0: np.array([121., 105., 146., 126., 117., 119., 164., 124., 112., 102., 108., 219., 98., 155., 106.,
          111., 158., 122., 132., 104., 102., 103., 123., 147., 106., 110., 88., 117., 124., 138.,
          159., 209.])
1: np.array([123., 208., 103., 157., 112., 103., 138., 118., 112., 184., 100., 138., 145., 125., 179.,
          208., 98., 168., 166., 205., 98., 128., 123., 86., 187., 96., 159., 132., 92., 169.,
          98., 11.])
2: np.array([152., 119., 138., 142., 121., 190., 153., 108., 102., 166., 118., 103., 125., 187., 129.,
          107., 113., 196., 107., 144., 105., 95., 147., 223., 136., 101., 151., 99., 153., 131.,
          140., 142.])
3: np.array([92., 136., 89., 121., 141., 128., 162., 74., 88., 194., 110., 50., 125., 133., 116.,
          148., 97., 193., 60., 119., 146., 98., 141., 158., 170., 96., 181., 90., 165., 119.,
          118., 132.])
4: np.array([159., 91., 133., 93., 133., 130., 123., 127., 118., 108., 164., 106., 148., 247., 75.,
          99., 139., 109., 91., 102., 97., 125., 54., 100., 96., 160., 60., 185., 114., 101.,
          150., 87.])
5: np.array([165., 170., 138., 147., 120., 87., 110., 111., 109., 103., 136., 128., 104., 136., 142.,
          223., 85., 116., 105., 102., 102., 189., 121., 210., 162., 106., 200., 117., 95., 146.,
          86., 130.])
6: np.array([82., 192., 159., 196., 117., 123., 186., 112., 103., 133., 135., 186., 110., 179., 194.,
          217., 87., 154., 140., 154., 86., 171., 115., 106., 184., 96., 100., 133., 95., 178.,
          99., 119.])
7: np.array([150., 94., 82., 118., 90., 106., 195., 211., 246., 111., 102., 75., 100., 87., 145.,
          94., 196., 81., 120., 109., 204., 158., 131., 147., 97., 199., 107., 113., 108., 115.,
          81., 102.])
8: np.array([96., 154., 145., 129., 137., 85., 143., 114., 118., 194., 198., 123., 198., 145., 134.,
          124., 128., 192., 152., 218., 101., 85., 115., 118., 155., 93., 110., 111., 143., 130.,
          135., 124.])
9: np.array([195., 119., 66., 183., 105., 112., 162., 89., 99., 79., 86., 150., 84., 65., 74.,
          170., 87., 87., 176., 92., 205., 126., 101., 152., 107., 134., 107., 101., 109., 111.,
          98., 113.])
10: np.array([157., 85., 118., 183., 95., 114., 64., 101., 137., 97., 113., 156., 85., 114., 92.,
          100., 170., 82., 52., 86., 140., 156., 103., 139., 95., 212., 143., 125., 127., 101.,
          113., 127.])
11: np.array([96., 160., 143., 142., 240., 255., 66., 91., 93., 190., 79., 174., 193., 110., 139.,
          125., 87., 158., 37., 160., 176., 78., 95., 150., 184., 87., 169., 84., 250., 104.,
          206., 80.])
12: np.array([149., 94., 40., 103., 99., 144., 139., 217., 223., 114., 105., 128., 103., 122., 166.,
          105., 172., 97., 156., 108., 163., 163., 89., 91., 97., 186., 111., 118., 103., 120.,
          92., 127.])
13: np.array([92., 116., 129., 85., 223., 107., 130., 116., 104., 123., 89., 114., 199., 111., 111.,
          110., 96., 150., 149., 169., 113., 81., 125., 84., 128., 96., 111., 98., 200., 112.,
          199., 108.])
14: np.array([2., 171., 139., 126., 130., 212., 100., 110., 113., 237., 41., 140., 216., 132., 155.,
          140., 101., 216., 194., 236., 102., 94., 112., 101., 176., 91., 200., 111., 126., 131.,
          116., 149.])
15: np.array([142., 108., 229., 122., 110., 83., 167., 122., 122., 118., 99., 137., 108., 162., 124.,
          102., 149., 132., 148., 118., 106., 107., 154., 106., 106., 116., 130., 110., 110., 149.,
          119., 103.])
16: np.array([145., 255., 119., 204., 104., 61., 97., 81., 97., 175., 165., 117., 152., 98., 93.,
          234., 69., 179., 113., 235., 92., 113., 161., 155., 245., 89., 164., 139., 85., 255.,
          91., 160.])
17: np.array([56., 100., 163., 197., 94., 160., 123., 122., 168., 114., 147., 107., 110., 122., 71.,
          103., 151., 87., 155., 99., 103., 148., 103., 216., 93., 209., 145., 172., 106., 107.,
          102., 178.])
18: np.array([68., 126., 150., 127., 109., 103., 118., 130., 119., 125., 160., 117., 162., 91., 150.,
          116., 158., 106., 152., 167., 101., 98., 147., 100., 111., 99., 203., 200., 104., 107.,
          105., 73.])
19: np.array([157., 139., 103., 109., 117., 146., 125., 73., 85., 155., 18., 135., 121., 135., 118.,
          163., 90., 163., 138., 114., 154., 102., 143., 101., 172., 98., 65., 90., 148., 125.,
          112., 140.])

np.array([142., 184., 182., 48., 126., 120., 117., 95., 92., 194., 97., 110., 118., 156., 154.,
          190., 98., 229., 134., 163., 96., 96., 138., 124., 192., 89., 135., 102., 120., 211.,
          105., 79.]) 1 19 8
np.array([86., 95., 146., 88., 114., 98., 143., 140., 124., 111., 187., 157., 118., 255., 82.,
          107., 172., 104., 93., 94., 91., 173., 152., 99., 97., 200., 104., 217., 106., 112.,
          114., 121.]) 4 15 0
np.array([200., 99., 53., 167., 160., 118., 116., 84., 87., 104., 148., 170., 108., 102., 54.,
          94., 89., 114., 159., 112., 247., 108., 139., 80., 109., 115., 96., 73., 202., 109.,
          195., 85.]) 9 19 13
np.array([103., 156., 118., 187., 121., 87., 199., 109., 103., 154., 127., 222., 112., 229., 149.,
          152., 101., 200., 113., 136., 96., 112., 82., 129., 157., 99., 141., 117., 111., 207.,
          111., 144.]) 6 0 8
np.array([148., 115., 94., 104., 107., 154., 83., 209., 181., 114., 127., 84., 112., 100., 149.,
          110., 106., 109., 164., 117., 113., 161., 119., 43., 103., 136., 101., 150., 95., 117.,
          105., 113.]) 12 7 18
np.array([176., 102., 192., 72., 121., 98., 84., 121., 111., 107., 122., 99., 110., 181., 111.,
          97., 167., 150., 97., 110., 103., 101., 128., 146., 104., 112., 181., 108., 136., 129.,
          166., 71.]) 15 2 4
np.array([99., 106., 67., 203., 178., 163., 47., 122., 108., 102., 137., 106., 178., 117., 80.,
          110., 117., 116., 60., 121., 101., 91., 174., 109., 114., 104., 120., 113., 157., 112.,
          224., 185.]) 13 0 2
np.array([144., 83., 68., 137., 110., 218., 178., 126., 181., 109., 182., 171., 106., 137., 123.,
          90., 202., 95., 107., 105., 179., 151., 111., 67., 103., 195., 103., 98., 125., 116.,
          102., 84.]) 12 7 10
np.array([159., 157., 99., 115., 249., 92., 48., 108., 99., 202., 86., 81., 243., 107., 123.,
          132., 93., 173., 101., 216., 132., 73., 157., 99., 179., 86., 133., 92., 230., 105.,
          168., 98.]) 13 11 8
np.array([114., 113., 147., 102., 219., 129., 91., 102., 99., 116., 135., 99., 168., 119., 102.,
          106., 103., 147., 106., 122., 114., 87., 65., 49., 126., 100., 120., 94., 220., 107.,
          241., 175.]) 13 8 11
np.array([95., 108., 194., 124., 118., 84., 147., 127., 120., 107., 139., 160., 164., 113., 92.,
          108., 158., 106., 158., 119., 94., 105., 170., 117., 108., 106., 71., 192., 106., 103.,
          152., 196.]) 0 15 18
